Each row has a name. Each question is about the rows just above it. Places in a row count from 0.

[ 1.09 -2.09  1.69 -3.55  3.55 -2.31  0.65 -2.54  0.58 -2.27  1.10 -1.51
  1.53  0.32  1.56] : K
[ 2.86 -1.72 -0.02 -1.90  6.19  0.18  0.19  0.38  0.49  0.54 -2.49 -0.61
 -0.60  1.93 -6.66] : H
[ 0.70  0.13  0.27 -3.51  5.94 -4.35 -0.67 -0.62 -0.07  0.36  0.17  2.22
  1.44  0.70 -1.56] : E
[ 1.43  1.79 -0.98  2.55 -8.43 -3.48  0.72  1.23 -0.38  2.71 -0.01 -1.42
  1.03  2.73 -5.22] : M
[-0.54  1.09 -1.66 -1.12 -0.47  2.89 -0.14  0.76  0.42  1.39 -0.30  2.62
 -1.08  1.94  0.47] : Z
[-1.46 -0.60  1.59 -0.11  5.35  0.82  0.09  1.32 -1.08 -0.20  0.07 -2.13
 -2.81 -0.73 -1.40] : P
[-0.95  0.99  1.91 -0.93 -5.77  0.10  0.66 -0.66 -1.60  3.61 -1.47 -3.93
  2.30 -2.62  2.06] : Q
[-1.35  2.64 -3.52  4.42 -4.85 -1.08  0.76 -0.81 -0.01 -0.66  2.98  3.61
 -0.88 -0.71  0.33] : A
[-1.73  0.41 -0.01 -8.28  6.76  4.29 -0.01  0.99  1.75  0.22  0.53 -0.04
 -0.55 -0.25  5.03] : C
Changed E: [ 0.70  0.13  0.27 -3.51  5.94 -4.35 -0.67 -0.62 -0.07  0.36  0.17  2.22
  1.44  0.70 -1.55]. Place and old value: : 14, [-1.56]
Where does [-1.45 -0.60  1.59 -0.11  5.35  0.82  0.09  1.32 -1.08 -0.20  0.07 -2.13
 -2.81 -0.73 -1.40] differ from P, and what was there? : 0, [-1.46]
One entry of K was changed: [ 1.08 -2.09  1.69 -3.55  3.55 -2.31  0.65 -2.54  0.58 -2.27  1.10 -1.51
  1.53  0.32  1.56]. Where, and from what? : 0, [1.09]
Where does [ 1.43  1.79 -0.98  2.55 -8.43 -3.48  0.72  1.23 -0.38  2.71  0.00 -1.42
  1.03  2.73 -5.22] differ from M, and what was there? : 10, [-0.01]
Changed M: [ 1.43  1.79 -0.98  2.55 -8.43 -3.48  0.72  1.23 -0.38  2.71 -0.01 -1.42
  1.03  2.72 -5.22]. Place and old value: : 13, [2.73]
Where does [ 1.43  1.79 -0.98  2.55 -8.43 -3.49  0.72  1.23 -0.38  2.71 -0.01 -1.42
  1.03  2.73 -5.22] differ from M, and what was there? : 5, [-3.48]
One entry of E was changed: [ 0.71  0.13  0.27 -3.51  5.94 -4.35 -0.67 -0.62 -0.07  0.36  0.17  2.22
  1.44  0.70 -1.56]. Where, and from what? : 0, [0.70]

[ 0.13  0.60  1.60 -1.17 -1.08 -0.16  1.40 -0.89  3.05 -3.05 -2.65 -2.55
  0.26 -0.39] = fomeb
[ 1.56 -0.23 -2.55 -1.13  0.56 -2.24  8.95 -0.36 -0.70  2.25 -0.13 -4.67
 -0.06  0.83] = ruze
[ 2.55  0.04  3.80  1.56  2.56 -1.71  1.76  0.39 -3.16  7.96 -2.70 -2.85
 -0.89  3.40] = vodaf
[-1.00 -1.13  2.33  2.95  2.66 -5.78 -0.03  0.18 -1.16  3.07 -0.55 -0.62
 -4.03  2.31] = sason
[ 1.47  3.94  0.93  0.82  2.70 -1.53  6.03  0.13 -0.70  1.47 -0.05  2.11
 -3.54  0.60] = Ketu
[-2.44 -2.18 -5.85 -0.33 -0.82 -2.89 -0.25  0.70 -0.57 -0.82  2.45  3.92
 -2.31 -1.57] = bor
[-2.44 -2.18 -5.85 -0.33 -0.82 -2.89 -0.25  0.70 -2.10  1.40 -3.62 -0.30
 -2.22  0.13] = Bupi
[ 1.70 -2.30  1.06 -0.33  2.91  0.83  3.42  1.15 -5.00  6.20 -0.93 -0.18
  0.90  1.56] = zisan
[ 3.15  2.64  4.73 -0.88  1.39  4.49 -2.08  0.76 -0.54  3.69  0.38 -0.63
  2.51  1.47] = zek
[ 1.47  3.94  0.93  0.82  2.70 -1.53  6.03 -1.40  0.40  5.22  4.47 -0.34
  0.04  4.32] = zim
[ 1.83  1.37 -1.25  0.88  2.66  3.11 -0.63  0.48 -1.39  4.38  3.13  1.90
  0.46  1.04] = dun
[ 0.60  1.99  1.00 -1.71  0.91  4.08 -2.64 -0.03  0.17 -0.63  1.87  0.09
  1.44  0.67] = Zatep
Where does [ 3.15  2.64  4.73 -0.88  1.39  4.49 -2.08  0.75 -0.54  3.69  0.38 -0.63
  2.51  1.47] differ from zek, and what was there? : 7, [0.76]
Where does [ 1.47  3.94  0.93  0.82  2.70 -1.53  6.04 -1.40  0.40  5.22  4.47 -0.34
  0.04  4.32] differ from zim, and what was there? : 6, [6.03]
Where does [ 2.55  0.04  3.80  1.56  2.56 -1.71  1.76  0.39 -3.16  7.96 -2.70 -2.85
 -0.89  3.39] differ from vodaf, and what was there? : 13, [3.40]
Where does [ 1.71 -2.30  1.06 -0.33  2.91  0.83  3.42  1.15 -5.00  6.20 -0.93 -0.18
  0.90  1.56] differ from zisan, and what was there? : 0, [1.70]
Where does [ 3.15  2.64  4.73 -0.88  1.39  4.49 -2.08  0.77 -0.54  3.69  0.38 -0.63
  2.51  1.47] differ from zek, and what was there? : 7, [0.76]
Where does [ 1.47  3.94  0.93  0.82  2.71 -1.53  6.03 -1.40  0.40  5.22  4.47 -0.34
  0.04  4.32] differ from zim, and what was there? : 4, [2.70]

